(in the rows, 128 means zero)
Each path below is one point turned by a fixed rotation once a step. After each direction that follows a path, write how fast that rotation turns it, in degrees per step (0 if it stays still).
Each turn is a multiple of 5 degrees from 10 to 175, or 0.
Each row of a path follows its step; steps can be skipped.

step 0: [129 129 125 137 124 127 135 126 127 131 127 126 129 130 127 128 131 129
 124 137 147 126 119 121 118 124 123 130 120 132 126]
step 1: [128 120 127 124 130 123 135 118 124 140 123 126 127 120 124 128 131 122
 125 131 133 133 123 116 134 121 119 122 132 134 133]
step 2: [121 129 127 122 120 136 142 122 133 131 116 124 131 121 116 123 130 120
 122 125 133 128 124 130 127 127 132 129 123 128 128]
step 3: [128 128 119 127 135 125 131 126 134 132 119 130 122 128 126 120 147 130
 127 133 137 137 125 126 122 125 130 131 123 129 124]
step 4: [120 129 127 129 130 135 131 116 136 140 128 138 123 126 129 123 129 129
 127 138 124 127 114 122 131 125 130 125 125 136 130]
step 5: [123 118 125 122 129 131 129 124 128 128 119 138 135 118 126 130 133 124
 120 135 132 125 121 136 122 133 129 136 131 136 134]
step 6: [130 122 123 133 129 136 120 129 129 130 122 131 122 125 115 118 131 127
 129 131 137 129 115 130 122 134 118 124 126 128 126]
step 7: [126 136 125 133 139 131 125 121 132 138 124 127 126 121 126 132 123 119
 118 140 134 132 120 127 128 124 123 130 128 120 133]
step 8: [130 133 127 118 125 124 128 128 132 138 120 126 137 120 131 125 127 118
 129 129 137 124 113 130 122 128 128 125 131 134 124]
step 9: [128 128 116 117 131 134 125 131 135 131 128 128 129 127 119 121 134 116
 125 129 128 133 126 115 127 135 123 133 131 131 128]
step 10: [126 139 120 134 127 135 134 132 127 134 125 137 129 132 128 130 127 125
 119 131 138 127 118 116 124 131 133 132 121 129 128]
Directions:
[126 131 126 126 128 129 126 127 131 130 131 130 130 129 129 126 130 129
 129 127 128 127 130 127 129 127 132 131 130 130 125] => 65
[127 125 130 129 129 125 127 129 127 129 126 129 129 128 131 131 129 127
 129 125 132 128 128 128 122 129 131 129 126 127 126] => 140
[126 128 127 128 128 128 130 132 128 127 130 131 127 130 128 131 130 128
 130 131 125 131 125 129 128 131 130 128 127 131 130] => 60
[132 130 127 128 129 128 124 131 129 129 131 126 130 128 128 130 124 123
 129 129 130 127 126 128 128 131 127 129 130 127 127] => 35

step 0: [134 126 122 135 135 128 121 133 126 132 132 124 125 124 131 126 115 121
 134 129 137 121 139 133 129 122 135 134 133 131 123]
step 1: [131 129 130 129 142 131 131 123 124 136 123 124 133 126 129 129 116 125
 124 131 130 130 130 124 128 115 124 142 130 132 126]
step 2: [128 121 120 119 133 133 132 124 122 137 133 127 124 120 137 133 121 118
 132 119 135 128 127 123 132 126 128 133 134 130 121]
step 3: [128 135 122 129 141 132 130 129 128 122 133 128 125 129 140 140 119 117
 127 129 128 128 128 130 125 124 123 134 124 125 121]
step 4: [130 128 118 133 134 122 128 123 126 124 123 123 133 125 134 139 119 127
 131 114 125 124 120 121 129 123 133 136 130 129 124]
step 5: [130 134 116 132 134 136 124 124 129 131 132 128 134 131 136 133 118 134
 132 122 136 125 131 131 133 127 129 133 135 117 124]
step 6: [125 132 128 134 137 130 123 125 129 138 122 122 134 134 138 137 117 129
 132 123 127 127 130 120 134 131 118 130 125 134 127]
step 7: [123 124 118 131 133 131 119 123 126 137 127 120 128 123 140 132 130 128
 132 128 132 121 128 129 139 123 133 127 121 129 118]
step 8: [125 145 132 133 132 131 124 121 124 132 127 129 128 133 135 134 123 125
 133 129 135 121 127 135 131 119 130 136 127 137 122]
step 9: [126 127 128 127 139 122 122 129 128 134 133 125 128 129 129 132 130 129
 129 115 132 118 133 125 134 122 129 142 132 138 121]
step 10: [125 127 131 128 137 135 124 123 129 132 132 135 126 132 139 135 130 128
 123 127 137 127 129 123 133 111 126 135 133 122 126]
Directions:
[125 124 130 127 128 132 130 127 129 131 130 127 126 128 129 130 127 127
 126 128 129 129 127 126 131 129 124 124 126 128 129] => 85
[126 124 126 128 131 129 127 128 126 127 127 130 125 130 130 125 128 128
 129 127 129 129 127 131 131 128 131 125 132 128 128] => 145

step 0: [132 128 143 125 123 130 128 123 135 119 130 137 128 134 133 126 128 135
 134 131 125 130 121 133 133 126 139 125 127 119 130]
step 1: [118 124 135 120 127 124 139 128 133 133 129 123 126 132 130 133 126 129
 127 127 129 126 120 119 138 131 139 137 125 132 131]
step 2: [129 132 130 136 119 122 124 130 123 121 129 120 130 125 137 127 133 126
 119 135 125 126 123 123 132 125 130 140 132 133 137]
step 3: [122 131 127 118 133 133 117 123 119 118 129 125 134 136 132 128 125 130
 133 135 120 121 128 124 127 125 123 131 121 132 133]
step 4: [130 134 135 128 125 130 126 123 127 131 142 133 123 133 138 118 128 126
 139 127 125 122 128 132 128 140 131 126 125 131 131]
step 5: [130 135 145 122 123 132 132 126 135 136 129 123 131 134 124 124 132 127
 129 131 136 121 123 120 130 128 121 132 128 128 124]
step 6: [118 131 126 132 125 127 130 135 127 132 121 130 126 135 140 115 129 125
 123 131 129 132 122 115 125 125 122 129 133 132 130]
step 7: [134 129 130 127 134 132 116 130 121 122 117 126 137 133 138 118 130 127
 126 123 131 124 128 125 137 128 132 124 125 123 129]
step 8: [123 136 118 120 135 135 129 125 128 140 128 131 129 136 132 127 135 131
 130 125 125 123 125 136 138 137 131 131 130 127 130]
step 9: [135 130 134 134 120 136 121 131 139 131 123 131 129 134 126 130 130 130
 127 137 132 130 116 137 129 137 128 134 133 131 129]
step 10: [118 123 133 127 130 139 131 138 122 127 123 128 126 134 124 130 127 133
 116 133 134 128 122 121 126 136 126 129 119 134 130]
Directions:
[128 126 124 130 126 127 130 126 131 127 127 127 124 128 131 125 128 127
 130 127 129 127 128 130 127 130 128 128 130 131 132] => 155

step 0: [141 125 130 116 127 132 124 139 131 127 125 128 124 127 128 130 137 132
 133 117 141 129 126 126 135 131 128 127 125 130 129]
step 1: [126 120 118 128 134 120 126 140 133 128 128 131 127 134 124 128 126 129
 120 121 130 122 130 121 131 138 129 137 138 128 125]
step 2: [128 127 132 130 134 118 125 132 134 135 134 116 121 129 131 131 125 141
 126 123 130 137 131 131 134 127 126 131 125 122 130]
step 3: [125 137 138 131 127 130 129 137 132 121 135 124 129 121 128 136 134 137
 120 129 133 120 133 126 130 133 134 129 127 133 120]
step 4: [121 125 122 135 127 127 123 140 129 119 136 120 122 123 133 124 126 129
 125 133 131 126 126 126 117 131 118 127 129 125 133]
step 5: [122 131 130 130 124 129 131 120 132 120 130 123 127 122 137 127 123 133
 131 122 133 135 138 134 126 138 133 123 138 126 133]
step 6: [120 118 136 121 130 130 129 125 132 122 130 115 125 129 127 129 134 127
 138 136 131 122 124 125 119 129 137 126 132 134 128]
step 7: [124 134 119 121 126 123 132 131 141 129 130 125 132 135 138 119 129 122
 129 126 129 122 128 129 118 128 132 123 122 130 135]
step 8: [131 124 126 126 119 130 136 124 143 133 127 128 118 126 125 118 131 134
 136 129 128 127 130 128 134 126 127 123 136 133 128]
step 9: [131 121 120 125 127 126 132 129 132 126 132 127 130 131 126 133 143 130
 128 127 120 133 120 124 135 137 133 127 124 139 136]
step 10: [139 125 113 119 134 132 120 133 132 124 130 122 123 130 129 123 131 130
 124 122 124 123 136 135 134 125 131 127 126 126 124]
Directions:
[126 127 128 127 123 128 128 126 128 127 129 130 127 128 126 126 126 126
 129 129 132 127 127 130 126 127 133 129 126 127 132] => 40

step 0: [129 120 128 131 124 132 126 137 130 123 131 136 124 137 130 122 123 122
 133 128 130 121 128 121 138 135 130 129 139 123 131]
step 1: [128 127 136 132 120 135 124 120 131 133 123 138 129 134 141 129 129 127
 129 134 136 120 126 130 129 131 125 123 131 132 130]
step 2: [122 128 130 132 120 135 120 135 132 131 128 135 132 137 125 130 127 129
 121 129 129 129 134 119 131 133 118 121 130 122 120]
step 3: [133 127 134 127 124 130 128 124 129 127 130 140 120 130 126 122 125 116
 136 128 139 127 130 124 130 131 117 128 133 121 127]
step 4: [123 132 133 121 122 136 130 123 119 134 120 129 129 129 134 129 123 127
 128 137 132 124 132 130 128 128 119 119 134 128 118]
step 5: [123 127 117 125 123 131 119 135 126 123 125 134 120 134 125 119 123 124
 124 136 129 131 128 126 129 125 122 126 136 120 121]
step 6: [132 119 133 128 125 133 132 127 119 124 123 137 120 128 133 118 125 127
 137 138 132 122 126 122 130 127 129 124 136 128 130]
step 7: [125 126 122 128 126 135 122 129 128 129 118 130 130 135 139 131 121 132
 122 135 133 122 130 126 134 135 131 124 137 131 122]
step 8: [126 124 128 139 120 131 118 133 128 125 130 144 119 137 131 120 132 128
 125 129 130 126 128 122 129 131 128 130 129 127 124]
step 9: [129 120 139 130 124 133 130 124 126 129 130 136 128 130 133 130 123 125
 128 126 136 120 134 122 134 137 125 117 137 128 131]
step 10: [120 134 125 130 120 134 122 126 133 136 128 134 130 138 137 128 125 120
 127 130 134 124 131 133 128 134 121 128 132 122 119]
Directions:
[133 125 128 128 128 127 128 131 127 134 131 128 126 125 127 127 129 127
 129 129 127 129 130 128 130 128 128 129 131 128 130] => 125
[131 128 128 130 130 127 127 126 127 126 127 127 127 129 130 125 129 131
 124 128 125 125 127 128 127 131 133 129 131 125 129] => 45
[128 128 125 127 128 129 126 129 128 131 128 131 129 129 130 128 129 127
 124 126 124 132 126 126 125 125 128 127 128 129 125] => 125

step 0: [128 119 124 136 132 131 130 128 138 138 124 125 127 130 117 131 124 135
 122 132 130 137 126 132 137 129 128 133 128 128 128]
step 1: [127 125 123 126 132 128 119 131 139 131 128 123 134 126 126 130 129 132
 130 137 133 134 123 141 133 121 127 136 129 126 123]
step 2: [137 126 132 129 132 129 123 135 135 128 124 116 127 124 135 132 120 134
 129 132 124 133 125 139 124 129 121 131 128 121 125]
step 3: [138 128 128 127 131 123 123 134 139 126 128 118 131 123 134 129 132 126
 119 132 126 126 120 129 121 131 126 122 138 122 127]
step 4: [136 123 124 127 132 126 131 125 135 135 125 124 129 129 134 125 125 129
 117 118 128 124 122 126 130 129 119 124 136 118 133]
step 5: [131 128 125 127 126 133 128 123 134 139 127 129 141 123 133 126 133 134
 120 123 128 132 123 123 135 128 123 130 139 131 132]
step 6: [131 128 122 124 126 138 123 133 125 143 123 132 126 124 137 126 129 135
 125 132 132 130 131 127 135 124 120 133 132 126 128]
step 7: [128 131 122 126 118 142 116 132 131 128 124 120 127 125 134 127 128 137
 130 133 127 129 126 118 127 131 126 131 131 128 123]
step 8: [137 130 125 123 122 128 120 126 129 127 124 123 117 134 128 128 127 133
 119 135 134 130 127 120 130 136 127 129 129 121 119]
step 9: [131 131 116 118 124 124 126 117 134 124 131 126 131 130 129 127 125 130
 129 125 133 133 121 123 127 138 124 129 128 121 118]
step 10: [136 133 125 117 125 124 134 123 127 130 134 130 131 129 130 131 128 134
 124 122 126 142 134 127 126 131 118 133 127 124 123]
Directions:
[127 132 128 129 127 129 126 130 127 129 126 125 125 129 125 126 129 130
 130 128 128 128 124 130 133 128 129 129 127 128 125] => 55
[129 128 128 130 127 130 127 134 129 126 128 126 124 128 128 128 129 127
 128 129 125 125 130 125 123 128 128 125 129 127 128] => 80
